Turns, then the turns between two rows, first turn first; the first pair answered:
q822 (before => after):
-1.59; 1.16; -0.03; -1.44; 1.24; -1.33; -1.56; -0.14; -1.43; -1.64; 0.12; -1.18; -1.06; 1.30; -0.95; -0.06; 0.28; 0.64; 0.48; -0.90; -2.05; 1.20; 0.86; 0.78; 0.48; 0.08; -3.21; 0.69; 0.90 => -1.66; 1.65; -0.03; -1.33; 1.66; -0.49; -1.03; 1.55; -0.72; -1.99; 0.43; -0.40; -1.09; 1.35; -1.63; -0.05; -0.25; 0.33; -0.46; -0.67; -1.47; 0.88; 0.13; -0.05; 0.99; -1.51; -2.94; 0.86; -1.07
0.67; 1.66; 1.91; 1.45; -1.66; -0.30; -0.69; -0.78; -0.15; -0.67; -2.11; -3.02; -1.05; -0.65; -2.39; 0.66; -2.37; 0.50; -2.58; -3.09; -4.70; -1.36; 0.35; -0.07; -1.45; -0.39; 1.29; 2.09; 3.28 => -0.22; 1.55; 1.51; 1.10; -1.05; -0.41; -0.59; -1.53; -0.32; -1.18; -1.98; -3.19; -0.95; -0.57; -2.37; 0.30; -2.72; 0.05; -2.27; -3.95; -4.67; -1.14; 0.93; -0.28; -0.48; -0.78; 1.00; 3.12; 1.62
2.75; 0.80; 0.30; 1.64; -2.29; -0.31; -1.62; 0.31; -0.85; 1.06; 0.25; -1.02; -0.97; 0.13; 0.68; -1.55; -2.55; 0.71; 0.86; 1.14; -2.08; 0.09; -1.40; 0.54; 1.97; -0.82; 0.80; -1.84; -0.51 => 2.23; 0.79; -0.11; 1.69; -2.30; -0.44; -1.63; -0.22; -0.90; 0.98; -0.01; -1.11; -1.03; 0.18; 0.98; -2.04; -2.61; 0.54; 1.30; 0.56; -2.78; 0.26; -0.96; 0.89; 2.55; -0.51; 1.10; -1.86; -0.42
q294 (before => after):
3.83; 1.01; 1.47; -1.78; 0.61; -3.71; 3.36; 4.28; -1.52; 2.60; -0.20; 0.01; -0.11; -2.53; 0.72; 4.42; 0.11; 0.42; -0.19; 1.80; 1.33; -0.74; -2.95; 0.24; 1.43; 0.98; -3.03; -1.90; -2.79 => 3.31; 0.87; 2.10; -1.66; 0.61; -2.94; 3.66; 3.19; -2.89; 2.01; -0.88; -1.25; -1.80; -1.03; 0.78; 5.65; 0.16; 1.50; 0.31; 1.29; 0.16; -0.72; -2.17; 0.26; 1.32; 0.88; -2.52; -2.18; -2.71
2.56; 0.30; -0.91; -1.03; -0.17; 1.34; 2.04; 3.66; -4.00; 2.18; 1.37; 1.17; 2.24; -0.73; 0.67; -0.45; 2.48; -1.94; 0.56; 3.43; 3.35; 2.42; -1.63; -3.08; -0.90; 0.63; 1.08; -3.64; 2.11 => 2.18; 0.71; 0.58; -1.16; -0.47; 2.16; 2.41; 1.65; -5.67; 1.30; -0.27; -0.60; -0.02; 1.18; 0.50; 1.73; 2.23; 0.14; 0.60; 3.09; 1.43; 1.98; -1.02; -2.54; -1.40; 0.20; 1.75; -5.01; 2.22
0.71; 0.86; -1.62; 0.34; 0.29; -0.04; -2.18; 0.50; -3.07; 0.49; 0.35; 0.52; -2.15; 1.14; -0.60; 1.21; 0.37; 0.25; 2.04; -0.24; 3.20; -0.79; 0.48; 0.62; 0.35; 1.23; 0.20; -2.40; -0.84 => 0.81; 1.16; -1.47; 0.58; 0.18; 0.23; -2.20; 0.05; -3.27; -0.05; -0.02; 0.23; -2.46; 1.52; -0.96; 1.35; 0.17; 0.10; 1.94; -0.98; 2.93; -0.85; 0.91; 0.49; 0.65; 1.16; 0.24; -2.32; -1.51
q283 (before => after):
0.61; -0.23; -1.53; 0.00; 0.31; -1.05; 0.18; 1.21; -1.77; 1.14; 0.14; 1.12; -0.54; 0.31; 1.94; -1.29; 0.81; -1.61; 1.90; 1.49; 1.79; 1.01; 0.72; 1.03; 1.80; 3.30; -1.38; -1.13; 0.07 => 0.89; 1.20; 1.45; 0.12; -0.14; 1.34; 1.87; 1.49; -1.12; -0.66; -1.25; -0.24; -2.65; 2.05; -0.13; 3.06; 0.30; 2.39; 0.35; 1.51; 0.24; -0.38; -0.86; -0.67; 0.48; -0.71; 1.29; -2.53; -0.24
0.60; 0.56; -4.70; -0.16; 1.81; -0.40; -0.35; 1.60; -1.09; -0.66; 1.84; -0.35; -0.60; 1.96; 1.41; -1.11; -0.19; -2.95; 0.78; -0.19; 2.79; 0.16; 1.52; -0.50; 2.89; 1.34; -0.94; 0.41; -3.73 => 1.55; 0.93; -3.41; -0.08; 0.60; 0.06; 0.39; 1.29; -2.78; -0.76; -0.27; -2.36; -3.61; 4.61; 1.94; 2.24; 1.20; 0.21; 1.15; 0.96; 0.07; -0.86; 1.84; -0.61; 0.96; 1.61; 0.86; -2.99; -0.61
-0.08; 1.42; 3.69; 3.89; 2.53; 0.32; 1.21; -2.20; 1.13; -0.77; -0.72; -0.12; 0.24; -1.05; -1.22; -0.61; 0.94; 2.26; -1.35; -0.46; -1.92; -2.53; 0.52; -0.40; -1.53; -1.63; 2.23; -3.77; 1.12 => -0.99; 0.63; 2.37; 3.44; 3.70; -1.13; 0.06; -2.10; 2.19; -0.10; 1.10; 1.64; 2.82; -3.36; -0.69; -4.00; 0.45; -1.52; -1.21; -1.38; 0.65; -1.47; 0.65; 0.24; 0.01; -1.17; 0.44; -0.91; -1.24
0.10; -3.13; -1.83; 0.88; 1.96; -0.51; -1.10; -1.20; 0.39; 0.63; 3.76; 0.10; 1.19; 1.32; -1.01; -2.63; 1.78; -2.57; 2.53; -0.94; 0.61; 1.66; -0.42; 1.34; 3.81; 2.44; -1.40; 3.19; -1.28 => 1.36; -2.19; 0.48; 1.27; 0.68; 0.73; -0.04; -1.55; -2.01; -0.51; 1.34; -2.31; -2.58; 4.32; -1.13; 1.88; 2.88; 2.40; 2.58; 0.54; -3.03; 0.38; -0.07; 0.76; 1.47; 1.60; 1.12; -1.14; 2.94

Between the rows of a pair lie two turns.
-1.47; 2.17; -1.19; 0.26; -0.69; 1.95; 0.77; 4.00; -0.81; 2.66; -2.51; 0.09; -0.47; 1.48; -1.19; 1.71; 1.66; 1.46; -1.54; 3.30; -0.90; -1.92; -2.71; -1.88; -0.97; 1.89; 1.35; -2.18; 0.88 => -1.82; 1.30; -3.05; 0.18; 0.05; -0.03; 0.22; 3.72; -1.26; 3.93; -1.53; 0.81; 0.60; 0.42; 0.31; -0.86; 2.30; -0.81; -0.68; 3.61; 0.25; -0.91; -1.93; -0.26; 0.28; 4.78; -0.23; -1.52; 0.63 | q283 then q283
-0.54; 0.70; 0.84; 0.37; 0.80; 1.43; 1.28; 2.67; 1.53; -0.59; 0.18; 0.82; 1.00; 0.11; -0.26; 0.24; -1.26; -0.98; -1.04; 0.22; 2.73; -0.57; -1.66; -2.56; 1.58; -2.82; -1.31; 1.10; -6.23 => 1.86; -0.27; -0.43; 1.04; -1.30; -0.68; 0.86; 4.54; 2.31; 1.40; 1.12; 1.77; 2.47; -1.21; 1.34; 0.22; -0.19; -1.69; -0.63; 3.24; 3.76; -0.74; -1.99; -2.17; 0.01; -0.35; -1.46; -1.79; -0.05 | q822 then q283
2.71; 1.11; 0.38; -0.39; -2.22; 1.33; -0.61; 0.95; -0.32; 2.97; -4.63; -0.57; -2.33; -1.23; -0.37; 2.03; 1.55; 3.24; 1.21; -0.17; 0.19; -1.40; 2.31; -0.30; -1.44; 0.62; 1.04; -0.72; 1.93 => 2.38; -0.18; -1.81; -0.51; -1.46; 0.02; -1.61; 1.01; -0.01; 4.34; -3.23; 1.03; 0.00; -3.38; 0.62; -1.40; 1.44; -0.07; 1.79; -0.39; 2.27; -0.15; 3.11; 1.00; 0.04; 2.90; -1.27; 1.13; 0.59 | q283 then q283
-1.89; 0.39; 2.22; -0.55; 1.95; 2.12; -1.12; -1.86; -0.87; -0.20; -1.03; -0.59; -0.33; -0.38; 0.12; -0.57; -2.43; 0.44; 0.09; -2.64; -0.53; -1.09; -0.59; 0.18; -0.62; -1.15; -0.45; 0.94; -4.64 => 0.35; -0.22; -0.34; 0.28; 1.06; -0.37; -1.30; 0.63; -0.68; 2.65; 0.43; 1.71; 1.76; -2.10; 1.94; -2.57; -0.70; -2.75; 1.11; 0.56; 2.38; -0.72; -0.70; 0.81; -0.40; 2.34; -1.76; -0.40; -1.97 | q822 then q283
1.02; 2.33; 0.99; 2.14; -2.10; -0.42; 1.84; 1.95; 4.38; -0.22; 3.74; 1.07; 2.92; -2.93; -1.77; 1.14; 0.69; 5.12; -0.20; -1.48; -0.89; -3.01; -0.51; -2.66; -2.23; -2.01; 2.72; -2.65; 3.76 => -0.54; 1.21; -0.91; 1.51; -0.17; -2.20; 0.62; 0.72; 5.05; 0.82; 5.52; 2.56; 5.46; -4.97; -1.03; -3.63; 0.41; 0.49; 0.21; -3.49; 1.26; -1.31; 0.54; -1.13; 0.27; -0.44; 0.16; 1.07; 0.53 | q294 then q283
2.97; 0.72; 0.06; -1.29; 0.42; 1.44; 0.51; 1.54; 1.54; -1.68; 1.41; 0.54; 0.90; -0.23; -0.93; 1.00; 3.18; -1.41; -1.07; -0.88; 2.17; -0.39; -2.30; 0.30; -0.27; -3.35; -1.11; -2.40; -0.22 => 2.70; 0.04; -0.69; -1.13; 0.47; 0.34; -0.08; 1.32; 1.15; -0.40; 1.92; 0.64; 1.74; -0.98; 0.05; -0.62; 3.45; -2.82; 0.09; -0.66; 2.99; 0.44; -1.61; 1.19; 0.36; -1.49; -2.11; -2.12; -0.15 | q294 then q283
-0.81; -1.35; -1.51; -2.86; -4.49; -0.31; 1.10; -4.97; 4.64; -0.01; 0.79; 2.09; 4.03; -1.95; 1.12; -2.37; -0.71; -1.76; -0.82; -5.81; -1.53; -0.56; -2.00; -3.99; -4.02; -3.83; -1.19; 3.86; 3.58 => -2.22; -2.11; -1.76; -3.31; -2.89; -1.19; 0.95; -7.69; 1.13; 0.18; -0.21; 0.96; 2.53; -0.63; 2.31; -3.91; -0.16; -2.78; 0.84; -7.10; -1.61; 0.07; 0.82; -2.31; -1.63; -1.13; -3.08; 5.00; 0.72 | q283 then q822
0.91; 0.63; 0.08; 1.38; -1.27; 0.78; -0.36; 1.67; 1.99; 0.39; 0.94; 1.89; 1.69; -1.88; -1.34; -0.03; -1.30; 0.91; -1.43; 0.42; 0.46; -1.64; -1.82; -1.20; -1.33; -1.30; 0.22; -0.77; 1.93 => 0.27; 0.43; 0.96; 1.01; -1.54; 0.80; -0.75; -0.45; 1.37; -0.21; 0.82; 0.85; 1.50; -1.65; -1.28; -0.01; -1.58; 1.43; -1.21; -1.18; -1.25; -1.56; -1.31; -0.88; -2.09; -1.26; 0.93; -0.30; 3.07 | q822 then q283
1.46; -0.22; 0.29; 1.71; 1.84; 1.61; 1.27; 0.22; 2.93; -0.15; 1.38; 0.69; 0.27; -0.73; -1.45; -1.18; -0.96; 1.08; -1.94; -1.40; 1.32; -0.51; -2.24; -3.05; -0.50; -2.78; -0.28; -1.70; 0.06 => 1.03; -1.56; -0.32; 1.29; 1.00; -0.35; -0.41; -3.40; 0.52; 0.72; 0.47; -0.70; -0.15; -0.53; 0.34; -2.55; -0.08; 1.20; -0.11; -2.55; -0.92; 0.17; 0.56; -0.59; -1.01; 0.95; -0.74; -1.68; 4.23 | q822 then q822
